In the rows, zero is written as 128.
Each path is a new rotation, seen through one point. The rows after it are directions, each followed by how far the rotation turns it, in degrees each step (0 if it stays put).
Each turn is a multiple of 5 degrees from 10 to 175, or 0.
Each row of a path follows its step; steps can be skipped.
path 1
step 1: [129 130 138 123 135 136 145 117 124 114 125 132 144 118 110 126 130 130
 135 124 135 121 131 134 134 113 137 134 129 128 120 117 140 130 129 117
 133 137 138 138 148]
step 2: [131 133 125 136 131 128 145 140 142 151 136 130 131 118 125 144 133 121
 146 131 119 123 116 131 126 144 127 132 125 146 131 128 124 129 123 134
 121 122 122 119 119]
step 5: [122 120 117 122 114 120 118 143 135 126 132 117 122 121 142 127 147 141
 122 119 120 120 134 105 127 135 118 139 118 121 127 136 135 134 126 133
 130 123 132 133 133]
step 6: [134 140 125 122 135 138 121 109 132 133 127 132 125 141 132 139 121 126
 118 132 133 139 140 132 128 123 138 133 125 118 147 131 131 122 139 122
 119 146 140 144 118]
step 8: [133 122 132 139 110 137 127 112 115 127 128 140 110 123 134 130 130 140
 129 125 139 128 126 135 133 110 133 126 133 112 131 125 123 148 142 131
 119 128 131 132 136]
step 11: [132 135 141 129 140 108 132 111 125 123 122 130 138 127 132 134 112 130
 131 120 126 134 135 130 133 138 136 130 151 114 120 124 129 126 131 125
 130 123 114 115 114]
step 14: [121 135 117 133 134 132 137 126 137 123 116 126 126 152 129 133 134 130
 116 137 118 134 120 127 124 140 135 121 125 132 131 114 136 110 131 127
 153 130 128 133 136]
step 15: [130 123 124 139 128 141 120 132 119 125 155 142 133 125 132 129 131 128
 128 148 143 127 121 121 126 119 126 132 112 124 119 127 130 141 118 125
 132 130 138 114 119]
Speeds:
[127 126 123 130 124 126 125 125 131 130 131 127 130 131 128 127 125 123
 128 127 124 126 126 122 127 129 133 132 129 127 123 129 129 125 129 128
 130 130 130 129 126] | 40
[127 131 126 131 127 125 124 125 123 126 130 130 132 130 126 128 130 130
 125 127 126 128 125 131 131 127 124 129 127 127 125 128 121 129 131 123
 130 127 125 125 128] | 95
[128 127 125 124 125 128 128 129 131 130 128 126 125 129 129 129 126 128
 125 123 127 123 129 130 132 129 127 127 124 125 130 130 127 130 132 126
 120 130 130 130 127] | 25
[129 125 130 127 129 122 128 126 130 128 127 125 127 131 130 129 131 125
 131 130 129 127 125 131 124 136 129 129 127 129 130 124 124 125 129 125
 126 124 126 129 126] | 155
[124 133 132 127 123 128 128 125 124 127 131 128 128 128 126 127 129 130
 129 126 131 127 125 130 123 126 133 127 122 127 127 128 130 126 128 132
 126 129 132 130 127] | 160
[130 126 128 129 131 132 123 126 132 127 128 131 122 131 128 127 130 131
 124 131 132 125 125 130 127 129 129 131 128 129 128 129 127 129 128 128
 131 130 134 126 130] | 45
path 2
step 0: [128 133 135 126 122 117 127 124 126 122 122 132 125 133 126 122 124 127
 121 145 130 121 123 136 139 109 124 111 117 124 122 123 138 135 143 127
 116 119 135 134 135]
step 2: [136 125 133 125 124 128 127 126 124 122 129 120 148 122 130 139 129 137
 135 129 147 134 140 116 120 135 124 124 121 123 125 124 119 112 141 128
 125 123 132 126 144]
step 4: [124 122 119 135 130 127 135 120 136 123 133 125 118 120 139 135 138 137
 121 142 118 123 140 131 133 131 133 131 110 132 136 140 137 123 115 130
 136 127 125 123 141]
step 8: [138 116 144 138 123 129 124 135 127 126 136 132 138 127 115 127 132 141
 126 122 119 135 123 129 124 140 135 126 108 129 118 113 128 135 130 139
 124 124 134 126 128]
step 9: [123 132 142 122 116 133 131 124 130 139 145 125 135 121 119 133 128 133
 129 132 132 115 143 121 132 124 121 124 131 125 126 138 129 150 125 113
 130 127 131 131 127]
step 11: [129 135 130 125 124 135 122 115 125 134 130 138 133 133 139 119 118 137
 125 122 117 130 128 123 127 117 135 112 119 134 120 131 124 116 132 134
 145 118 143 130 131]
step 12: [125 137 133 128 124 136 134 128 126 123 132 125 139 119 139 137 121 126
 124 134 143 140 112 120 119 129 130 123 127 120 143 127 132 136 109 131
 133 134 127 142 139]
step 15: [130 128 139 126 126 136 128 129 115 129 114 120 126 114 128 134 127 131
 125 133 135 121 139 128 123 129 152 140 120 130 126 142 129 138 137 125
 118 131 133 133 144]
Speeds:
[133 130 129 129 132 130 129 126 132 128 129 127 125 131 127 129 127 131
 127 126 124 131 128 128 126 131 132 129 128 128 126 129 131 123 125 128
 127 126 136 128 129] | 110
[120 128 127 126 133 125 126 126 126 129 128 126 126 126 130 129 125 127
 127 128 125 126 125 124 129 132 132 132 127 130 127 127 127 126 126 130
 125 131 126 128 131] | 40
[128 126 128 130 128 126 127 125 128 125 120 129 129 124 128 127 126 134
 127 130 126 132 125 129 128 125 132 126 127 128 127 131 130 132 125 133
 130 127 126 129 126] | 90
path 3
step 3: [102 127 131 118 133 123 116 128 134 116 121 128 131 123 130 113 128 141
 120 129 122 125 124 106 127 118 133 120 127 115 137 126 130 117 132 131
 136 139 125 132 121]
step 5: [125 137 123 119 129 118 137 138 146 128 136 144 143 123 123 132 123 145
 123 138 127 136 111 116 124 119 134 113 133 123 128 137 132 135 131 125
 130 123 123 131 120]
step 7: [111 129 135 139 131 130 141 127 138 119 145 132 142 129 128 133 128 121
 133 132 133 140 127 118 133 130 117 118 131 134 112 127 141 141 141 132
 127 119 142 131 127]
step 8: [113 126 135 115 129 126 134 138 131 129 138 133 132 134 113 132 143 123
 136 128 130 134 126 125 132 135 125 132 127 115 126 115 138 130 151 130
 137 142 112 135 120]
step 10: [121 124 127 118 127 123 138 129 126 121 136 131 125 115 107 126 141 136
 130 108 129 124 117 121 122 126 143 121 147 136 125 118 144 127 136 127
 125 126 131 124 129]
step 12: [116 120 132 142 139 112 141 111 131 114 123 123 129 123 124 115 124 134
 123 118 117 134 127 118 120 124 134 103 124 123 125 122 130 126 131 124
 125 126 124 129 135]
step 13: [127 145 119 128 140 111 135 133 145 125 129 140 137 135 123 128 125 142
 140 127 133 125 122 124 123 116 127 111 124 129 123 133 138 120 140 129
 131 128 114 126 120]
step 14: [125 124 137 129 129 133 138 133 134 136 121 123 139 121 124 125 132 134
 129 135 127 147 116 122 123 126 123 107 118 122 131 136 131 122 129 131
 128 123 110 153 133]
Speeds:
[130 133 130 130 129 128 129 129 131 132 134 124 131 132 128 127 123 126
 128 131 127 129 128 129 130 129 124 126 130 129 130 129 131 130 128 126
 132 124 123 131 131] | 45
[130 131 131 129 132 125 131 128 130 129 131 129 129 130 131 132 132 125
 125 124 126 127 131 128 127 128 132 128 126 124 126 132 122 126 130 125
 130 131 126 127 126] | 85
[132 124 125 127 129 132 131 132 130 125 131 127 128 126 130 130 129 128
 127 127 130 127 127 127 127 129 131 127 135 131 127 130 125 126 124 131
 132 127 129 133 132] | 80
path 4
step 3: [128 124 127 128 125 128 117 114 119 140 125 128 139 124 139 133 123 135
 125 134 117 105 142 120 141 121 132 126 125 112 143 127 125 129 124 127
 131 132 138 130 120]
step 4: [129 134 125 131 121 119 126 136 129 138 121 127 136 131 136 130 129 141
 142 126 146 125 139 133 129 152 124 116 133 127 122 121 110 121 133 131
 125 135 122 123 135]
step 7: [141 139 125 123 142 126 119 128 136 126 120 124 131 129 150 114 122 130
 132 138 127 131 125 119 135 121 108 138 141 123 126 131 129 127 123 130
 124 137 130 131 143]
step 8: [123 123 135 126 145 132 132 125 126 145 129 132 147 125 127 137 121 134
 122 135 134 145 129 123 121 126 134 126 120 131 121 125 121 137 132 120
 113 140 142 122 128]
step 10: [122 130 136 127 148 138 121 135 115 141 115 118 126 124 133 129 132 115
 125 117 122 137 143 125 140 128 124 121 126 125 120 121 120 122 140 136
 137 120 136 122 128]
step 11: [129 124 137 135 113 134 126 114 116 125 121 117 139 127 134 119 124 126
 142 127 127 129 125 131 137 131 130 130 138 126 131 119 131 131 130 140
  99 131 134 134 120]
step 14: [137 113 134 140 121 118 118 126 135 143 117 125 124 139 134 130 125 138
 138 131 131 145 129 139 134 139 113 132 124 124 126 120 116 119 127 114
 133 127 128 126 125]
step 15: [115 142 119 129 124 131 112 117 139 134 130 127 134 135 128 126 125 124
 115 136 128 127 140 123 126 122 116 128 128 134 125 128 118 117 111 138
 117 124 144 135 125]
Speeds:
[127 130 128 126 125 128 127 128 129 126 124 126 125 130 128 126 127 122
 130 126 128 131 125 128 128 128 125 126 123 130 125 128 126 122 128 125
 128 122 128 125 121] | 80
[130 131 123 128 130 128 128 130 132 130 129 129 126 127 126 121 127 128
 128 128 133 127 134 131 132 129 125 130 129 130 127 131 127 132 129 130
 128 125 126 127 125] | 135
[128 126 128 126 132 124 127 124 126 127 126 129 131 125 128 126 128 125
 121 126 129 125 126 130 127 129 132 130 126 130 132 123 123 131 126 128
 125 126 129 128 126] | 145
[126 125 124 129 131 128 132 131 130 129 129 124 132 132 127 135 125 125
 128 128 131 129 127 130 127 129 128 127 133 131 128 123 126 127 131 130
 130 127 127 124 127] | 175
[131 129 127 127 127 128 132 128 132 128 127 131 129 126 132 127 126 129
 125 133 126 131 123 125 126 127 127 130 129 122 129 126 131 131 131 127
 128 127 126 124 124] | 65
path 5
step 0: [136 133 135 129 125 135 135 117 133 127 145 125 129 127 140 112 114 147
 129 131 131 125 123 128 141 119 133 136 128 140 127 127 109 124 134 123
 113 129 129 130 127]
step 2: [139 126 125 122 131 130 121 112 126 118 150 121 138 133 129 122 124 132
 122 134 136 134 132 126 133 123 139 137 124 124 130 130 109 126 142 131
 133 117 139 137 117]
step 5: [139 136 115 128 132 130 130 116 123 114 131 124 130 125 130 133 132 138
 130 146 136 132 123 133 144 136 138 139 126 136 143 133 120 122 108 127
 138 128 133 128 121]
step 7: [129 138 122 141 131 135 127 112 135 119 125 125 130 136 127 139 120 147
 138 151 131 128 125 133 119 112 130 133 127 134 141 133 124 130 125 129
 140 127 125 124 121]
step 12: [128 133 129 129 124 129 127 111 110 120 136 118 122 136 135 128 120 137
 119 141 135 124 129 125 122 131 132 121 120 141 132 120 124 142 135 126
 125 113 144 133 140]
step 13: [137 138 118 118 122 146 130 117 117 108 136 129 125 133 131 137 113 135
 126 143 124 125 124 133 132 123 138 132 133 134 135 128 124 115 115 125
 131 140 132 127 128]
step 14: [131 115 126 130 129 140 133 114 122 126 133 123 131 126 129 134 107 148
 127 129 138 125 128 134 139 137 116 131 121 134 134 115 119 123 129 132
 132 113 133 131 141]
step 15: [136 135 123 130 123 128 124 118 128 116 128 123 135 132 137 137 110 138
 120 138 130 136 117 136 125 109 133 135 135 134 145 118 121 138 122 117
 127 121 126 135 123]
Speeds:
[127 127 127 126 126 125 126 127 122 128 127 124 123 126 125 126 125 122
 126 130 130 128 128 127 130 129 131 129 126 129 124 134 131 127 133 128
 130 128 128 128 126] | 45
[129 129 129 124 128 123 128 122 132 125 130 129 128 128 128 126 131 126
 127 130 128 128 124 130 121 128 131 129 133 129 128 129 127 124 126 133
 129 128 129 130 127] | 135
[132 125 131 129 126 125 126 129 127 130 138 125 127 129 127 128 128 125
 132 127 129 127 126 127 128 128 127 123 129 129 129 124 126 126 130 125
 129 129 127 126 128] | 175
[127 127 131 129 127 132 129 127 132 130 129 129 126 128 124 127 122 131
 131 130 129 123 129 128 126 125 125 130 127 129 126 131 132 123 129 131
 127 134 128 126 130] | 110
path 6
step 0: [127 132 122 106 124 141 120 121 122 136 140 128 131 126 135 130 123 130
 127 127 128 125 117 131 136 138 119 130 130 131 118 124 113 123 149 121
 129 141 142 116 137]
step 1: [129 127 129 125 133 127 112 133 118 128 145 121 130 116 132 137 127 126
 122 140 131 119 110 122 133 135 109 120 126 129 111 137 119 144 132 130
 127 122 127 124 117]
step 3: [129 129 132 117 126 140 112 121 125 143 129 119 138 119 128 113 115 134
 137 134 143 117 121 141 123 125 130 124 125 132 116 134 126 128 128 125
 124 135 134 119 145]
step 6: [134 121 130 103 117 137 121 119 125 134 126 126 136 122 128 139 127 123
 137 130 130 122 129 133 131 141 126 120 127 130 122 126 107 113 134 135
 131 136 131 122 147]
step 8: [138 115 139 126 126 125 123 126 131 135 136 130 137 120 129 121 127 129
 124 137 121 126 109 127 145 130 123 126 125 134 132 105 115 123 135 130
 114 130 142 126 113]
step 10: [129 118 141 128 127 129 106 115 117 135 137 129 124 130 138 131 122 130
 126 135 128 116 126 127 123 120 108 138 126 143 124 139 114 137 130 115
 123 121 131 131 127]
step 12: [131 125 134 103 118 144 109 125 124 131 130 115 132 121 134 135 125 114
 123 124 133 125 127 128 133 126 125 110 128 126 118 124 120 133 129 126
 125 139 124 117 141]
step 15: [138 117 140 117 118 130 127 121 125 140 122 116 135 115 133 120 129 127
 127 136 136 126 114 141 129 129 134 123 138 120 121 137 111 128 125 135
 134 148 140 123 131]
Speeds:
[127 133 129 129 124 124 125 127 130 131 133 130 129 128 129 126 131 126
 129 125 127 133 126 128 131 126 128 131 127 130 131 132 128 124 128 130
 122 125 126 131 127] | 125
[126 127 127 128 125 123 130 127 130 130 127 133 126 130 126 133 129 129
 128 126 126 126 124 126 127 130 128 132 128 127 125 126 124 129 130 131
 127 130 136 129 125] | 40
[130 128 132 130 126 131 135 124 126 127 128 128 128 127 130 131 126 131
 129 131 122 128 131 130 131 127 128 126 128 132 127 128 128 124 126 134
 128 125 130 126 127] | 35
[134 129 127 129 130 127 127 125 127 132 127 129 127 125 127 125 132 128
 131 126 125 129 131 131 128 128 129 123 126 126 130 123 133 129 133 128
 125 131 130 130 128] | 120
[125 129 130 127 124 130 129 125 130 133 124 128 127 127 120 132 123 126
 127 127 127 129 129 127 127 128 128 125 129 124 130 128 128 129 125 126
 125 126 124 129 130] | 45
